In the rows, zero is written as 128.
Each named turn below is shown by a few rows before and after it. Which turns, in which order, take the first row of each later pair to the second? The first pair is answered.
fosut:
[137 134  79 134 140 166  94 134 183 158 193 187 104 132 161 106 112 105
 148 150 136]  ->  [124 147  64 127 162 146 117 121 121 166 179 164  72 135 183 137 141  83
 145 147 135]
[132  66  62 131  89 145 104 142 111 158 115 163 107  94 118 124 164 140
 134 130 165]  ->  [132  68  67 132  91 145  94 140 121 162 121 172 115  88 115 123 156 138
 135 131 165]
[130 114  75 152 153 111 134  89 111 166 159 167  82 177 120 126 103  58
 138 131 151]  ->  [141  98  62 141 130 116 173 109  89 144 135 127  64 200 121 116 131  95
 134 131 150]
[145 159 141  81 111 172 115 188 107 119  72  94 148  92 169 124 170 179
 136 124 112]  ->  [144 158 154  90 110 180  79 184 152 127  92 127 176  76 157 113 138 170
 144 127 111]
zevu:
[107 190 175 120 184 118 120  95 136 121 141 117 140 106 178 160  85  82
 147 127  79]  ->  [121 187 170 117 179 105 159 102 126  92 133  70 131 156 167 142  99 110
 147 113  74]
[138 108 106 112 104  99 119 117 137  92 117 121 153 197  70  89 142 203
 115  78 150]  ->  [123  96 120 111  84 137  66 134 172 114 119 177 179 122  87  95 125 195
 110 101 145]
[103 156 124  89 112 156 108 146 167 126 101 164 137  85 165 136 164 165
  88 140 120]  ->  [ 91 179 114  98 159 120 103 103 125 153 113 171 119 101 158 164 167 109
  93 128 134]
[139  88 138 100 151 125 111  79  97 167 133 143 116  99 128 145 138 126
 128  97 166]  ->  [152  87 137  98 146 118 144  88  91 144 126 104 105 138 119 126 149 151
 130  87 163]
dusiz:
[130 111 107  99 108 165 111 110 180 134 171 193 113 128 136 105 112 100
 150 160 144]  ->  [134 101  83 104 120 140 127  90 136 144 160 181  87 155 110 113 140  93
 150 143 174]
[120  96 118 117 118 134 129 123 121 134 116 134 134 122 140 130 153 124
 133 143 128]  ->  [117 107 134 122 131 117 114 108 118 143 117 135 142 114 129 137 149 114
 134 130 135]
[129 123 136 124 112 149 104 146 178 131 124 155 142  95 117 120 106 141
 130 138 121]  ->  [134  95  85 125 112 140 141 142 124 134 109 141 100 135 100 120 146 145
 132 132 150]
Now pairs of rows:
(two turns a pair)
[120 139 108 132 133 164 106 142 173 137 157 175 130 114 163 129  97 103
 128 162 103]  ->  [118 155  94 136 160 138 129 122 144 137 163 155 110 152 164 135 102  79
 132 154 103]
zevu dusiz
[123 136 151 136 108 169 119 167 126 107  84 154 132 100 161 123 122 129
 128 131 126]  ->  [114 143 130 140 132 162 123 151 102 124  91 166 113 110 169 138 126  97
 130 138 127]
zevu dusiz
[150 121 134 145 144 113 121 100 135 135 148 119 128 165 106  99 109 112
 150 126 141]  ->  [146 123 127 139 147 107 138 102 113 132 142 105 115 171 114 107 124 113
 147 125 140]
fosut fosut
[126 133 153 104 150 115 120 126 148 141 124 129 139 112 130 122 131 126
 139 109 119]  ->  [119 120 126 102 141 139 126 140 142 145 123 146 124 108 150 121 137 120
 136 131 117]
dusiz zevu
[131 125 127 131 127 121 114 123 135 136 133 141 136 129 113 122 112 127
 136 117 138]  ->  [134 127 124 126 127 116 136 125 119 124 126 116 125 146 117 120 125 137
 134 115 136]
fosut zevu
[101 120 152 125 102 107 115 135 163  97 148 130 144 101 135  98 146 139
 154 144  95]  ->  [ 92 142 142 130 141  77 122 104 128 112 155 120 128 124 136 120 150  97
 158 133  99]
fosut zevu
[146 150 127 146 135 132 134 121 180 115 165 133 151 187 113  80  88 136
 146 131 112]  ->  [145 120 111 142 107 163 127 143 188 122 154 157 149 162 117  75  98 154
 144 147 121]
dusiz zevu
[131 124 131 128 144 105 129 102 116 126 129 137 124 120 115 112 122 127
 130 127 132]  ->  [123 131 133 124 143 121 127 113 125 125 134 144 125 110 137 118 112 119
 128 142 116]
dusiz fosut
[137 151  85 111 121 179 171 128 143 125 156 152 106 154 173  86 143 162
 121 159  88]  ->  [131 195 155 118 152 141 113  90 173 138 173 162 157 113 158 104 106 132
 123 132  83]
dusiz dusiz
[135 116 130 120 114 127 163 135 127 103 105  83 133 125 143 123 129 161
 129 130  98]  ->  [131 134 160 122 124 113 137 122 143 108 113  88 154 107 138 129 112 150
 128 118  95]
dusiz dusiz
[130 107 134 146 102 111 118 105 143 133 153 150 138 187  83 103 105 140
 134 117 161]  ->  [119 116 145 146 106 124  97 105 159 143 162 172 150 162 100 112  89 124
 131 131 148]
dusiz zevu
[135 133 153 124 110 139 133 141 169 121 131 128 142 126 128 115 114 153
 126 108 126]  ->  [136 138 156 131 129 110 125 117 143 133 128 122 138 133 105 124 126 139
 128  87 147]
dusiz dusiz
[113 146 171 106 146 138 129 123 122 113 138 125 128  96 159 144 130 120
 126 130 125]  ->  [126 114 146 106 116 163 148 149 136  97 134 126 119 117 151 115 138 154
 129 140 128]
dusiz fosut
[ 98 152 133 108 117 145 126 156 150 110 144 124 139 119 174 133 114 139
  88 162 104]  ->  [ 88 168 125 117 146 119 124 131 122 124 152 128 126 127 176 151 117 103
  91 156 112]
fosut zevu
[154 130  97 119 154 101 162 140 127  98 134  92 108 194 115 115 132 133
 153 110 123]  ->  [153 152 156 117 144 109 117 143 183  92 143 105 160 145 117 112  95 144
 149 105 104]
dusiz zevu
[136 127 110 128 153 108 128 112  88 156 130 126 101 135 116 112 145 125
 129 134 134]  ->  [142 142 157 127 147  96 108 110 122 144 133 114 134 119 100 105 125 145
 128 117 129]
zevu dusiz
[112 133 138 129 186  89 144  96  71 156 148 130 120 136 132 151 135  75
 133 100 116]  ->  [124 149 206 119 159  92 131 114 123 120 146  98 166 112 126 130 111 119
 128  88  90]
fosut dusiz
[128 171 154 134 155 130 118 113  92 125 125  78 136 136 181 119 146 131
  89 107 122]  ->  [142 156 149 135 134 133 127 122 102 113 119  67 138 151 163  99 152 160
  91  99 131]
fosut dusiz
[136  68 101 141  99 153  72 137 137 183 107 196 131  81  65 122 145 134
 139 122 201]  ->  [139  95  80 137 143  98 135 104  60 169 101 124  84 160  63 137 178 115
 142  97 202]
fosut zevu
[163 110  98 125 139 139 151 142  93 150 123 160 104 208 112 103 138  87
 148 118 159]  ->  [171  90 112 122 103 170 133 169 141 139 121 176 129 181 109  81 124 121
 144 130 156]
fosut zevu
[123 129 115 112 127 146 188 160 142 100 147  76 128 182 149 105 109 139
 115 161  81]  ->  [139 128 137 125 137  95 171 126 130 107 141  60 140 202  84  99 115 149
 121 116 123]
dusiz fosut
[141  80 102 129  98 148 133 153 138 123 108 139 123 136 107 107 143 163
 126 135 145]  ->  [125  92 109 135 123 134  94 128 127 158 116 172 128 106 101 132 134 122
 125 132 159]
zevu dusiz
[125 143 125 135 161 116 157 114 137 106 128 109 157 178 103 106  99 116
 150 111 122]  ->  [111 149 139 136 161 132 123 115 159 122 136 144 172 132 120 119  80  97
 145 127 114]
zevu fosut
[142 109  92 181 167 116  99  89 135 158 109 165 107 130 128 143 130  83
 115 134 155]  ->  [143 133  93 180 184 106 123  86 139 142 120 139 105 163 143 138 120  75
 117 137 130]
dusiz zevu
